Rotation paths and how fast each direction turns (degrees each step):
Each turn is a multiple of 5 degrees from 10 to 175, or 0.
Each row of a path follows its step; steps can be skipped.

step 0: |   1 |  16 | -37 |  -5 |  -1 |  17 |  10 | -21 |  26 |   3 |  -6 |  -5 | -17 | -11 |  12 |  -7 |   8 |  15 | -18 |  -1 |   9 |   6 | -31 |   4 |  -6 |   2 |  11 |  -9 |   2 |  15 |  -3 | -11 |  15 |   8 |  -1 |  -1 |  -2 |   8 |  30 |  -7 |   1 |  17 |  19 |  24 |   5 |  -3 |  -3 |
step 1: |  -7 |  16 |  18 |  36 |  -4 |  -7 |  -7 |   8 | -13 |   5 |  12 | -25 |   8 | -23 |   4 |  -1 | -32 |  -3 |  22 |  -9 |   1 |   1 |  11 | -10 | -11 |  14 |   9 |   6 |  -9 |  17 |   0 |  -7 |   5 | -15 |  -4 |  10 |   7 |  14 |   7 |  16 |  -2 | -10 | -11 | -23 |   2 |  27 | -20 |
step 4: | -17 |   4 | -11 |   5 |  -9 |  32 |  14 | -18 |   2 |  -9 |  25 |  -3 |   1 |  17 | -16 |  10 |   0 |  15 |  14 | -18 | -10 |  10 | -13 |  -8 |  -5 | -29 |  -1 |   5 |  12 |  -2 |  13 |   1 | -12 |  19 |  19 | -11 | -25 |  14 | -14 |   8 |  14 |  -2 |  -8 | -24 |   1 |   8 | -14 |
step 5: |   0 |  10 |  -3 |  11 |  -4 | -13 |  14 |  10 |   5 | -10 |  -9 | -14 | -39 |  -1 |   2 | -15 |  17 |  -3 |  -2 |  12 |  19 | -26 |  20 |  -9 | -16 | -14 |  15 |  -8 |   2 |   9 |  -6 |   5 |   7 |  -9 | -10 | -13 |  31 |  14 |  -2 |  15 |   6 | -19 |  -2 |  30 | -12 |   0 |  11 |
step 6: |   9 | -15 |   5 |  -8 |  14 |  -2 |   2 |  -1 |   2 | -11 | -13 | -20 |   3 |  14 | -20 | -22 |  -7 |  -5 |  -2 |  -5 | -11 |   8 |   4 | -27 |  10 |   2 |  13 |  29 |   7 |  -2 |   8 | -10 | -16 | -22 |  19 |  23 | -15 | -16 |  14 | -15 | -28 |  -2 |   2 | -20 |  18 |   5 | -12 |
step 7: |  -6 |  17 | -17 |  -7 |   0 | -22 | -15 |  10 | -11 |  11 |  -7 |   8 |   1 |  19 |  -8 |  29 |   0 | -16 |  -9 |   4 |  -7 |  10 | -11 |  10 |   4 |  -9 |  -3 |  16 |  17 | -10 |   4 | -23 |  19 |  33 |   2 |  -3 |  25 |   5 |  -8 |  30 |  -6 |   4 | -14 |   5 | -22 |  -6 |   7 |
step 9: |  -4 |  35 |  -2 |  19 |  11 |  -8 |  14 |  10 |   4 |  -6 | -18 |  -1 |  16 |   3 |  -3 |  -3 |  28 |  -5 |  18 |  -7 |  -1 |  26 | -13 |  25 |  -4 | -16 |  21 |  -7 |   6 |  21 | -13 |  10 |   8 |   2 |   6 |  -1 | -20 |   3 |  23 |  -5 | -15 |  -9 |  -4 |   0 | -22 |  13 | -15 |
step 10: |  13 | -26 |  -5 |   0 | -12 |  14 |   8 |  -4 | -27 |  21 |  16 | -14 |   1 |  -4 | -12 |  11 |  -3 | -15 |   2 |  13 |   0 | -27 |   1 |   6 |   6 |  13 |  29 |  -1 |  -9 |  -5 |   7 |   2 |   0 |  -5 |  -5 |  10 |  44 |  17 |   4 |  -8 |  -3 |  -2 |   9 | -16 |  -3 |  21 |  13 |
step 11: |   4 |   5 |   9 |  -7 |  21 |  -2 |  -8 |  16 | -15 |  -9 |  -4 | -28 |  10 |   1 |  18 |  17 |  -9 |  11 | -10 | -14 |  -4 |   8 |   5 |  11 | -24 | -20 | -15 |   6 |  29 |  -9 |  18 |  10 |   1 |   2 | -11 |  -7 | -10 | -19 |   0 | -28 | -25 |  14 |   7 |  19 |  16 |  -9 |   0 |
step 12: | -12 |   2 | -18 | -34 | -15 |  -3 |  -2 |  -8 |  -2 |  11 | -15 |   6 |  17 |  -5 |   0 |  10 |  12 |  -2 |  25 | -23 |   1 |  19 |   4 |  -2 |   3 |  -9 |  -6 |  10 | -18 | -12 | -12 |  18 | -13 | -12 | -10 |  17 |  18 |  30 | -14 |  23 |  25 |  -1 |   2 |  -7 |  -6 |  -8 | -13 |
Directions:
| -1 | -2 |  8 |  2 |  2 |  5 | -4 | -5 | -5 | -2 |  2 |  1 | -3 | -2 | -4 |  2 | -3 | -2 |  0 |  1 |  0 | -8 |  1 |  7 | -1 |  0 |  4 |  0 |  3 | -5 |  5 | -1 | -4 |  9 | -2 | -6 |  5 | -4 |  3 |  8 |  5 |  0 | -6 | -3 | -1 |  2 | -3 | : 125
|  -3 |  10 |   4 |  -4 |  -2 |  -1 |   2 |  -1 |  -6 |   5 |   0 |   2 |   1 |   2 |   1 | -10 |  -3 |   3 |   4 |  -3 |  -2 |   7 |  -2 |   2 |  -3 |   4 |   2 |   2 |  -5 |  -4 |   5 |   1 |   1 |   5 |   6 |   8 |  -1 |   3 |   1 |  -1 |   0 |  -5 |  -5 |  -5 |  -2 |  -3 |  -2 | : 130
| -3 | -8 |  2 |  7 |  4 |  4 |  0 | -2 |  6 |  1 | -1 |  1 |  3 |  4 |  7 | -1 | -3 | -1 |  4 |  2 | -6 | -1 |  4 | -4 |  3 | -1 |  7 |  5 | -2 | -4 |  3 |  2 | -2 |  5 |  1 |  1 | -5 |  3 | -4 | -5 |  0 |  4 |  0 | -3 |  9 |  2 |  1 | : 160
|  0 |  1 | -4 | -5 | -1 | -4 | -7 |  2 |  5 | -5 | -1 |  4 | -6 |  6 | -4 | -4 |  5 |  1 |  1 | -5 | -2 | -7 |  3 | -9 | -6 |  2 |  0 |  3 |  1 | -6 |  0 | -5 | -8 |  0 |  2 |  1 | -3 |  1 | -1 |  3 | -2 |  0 | -4 |  4 | -3 |  2 |  2 | : 45
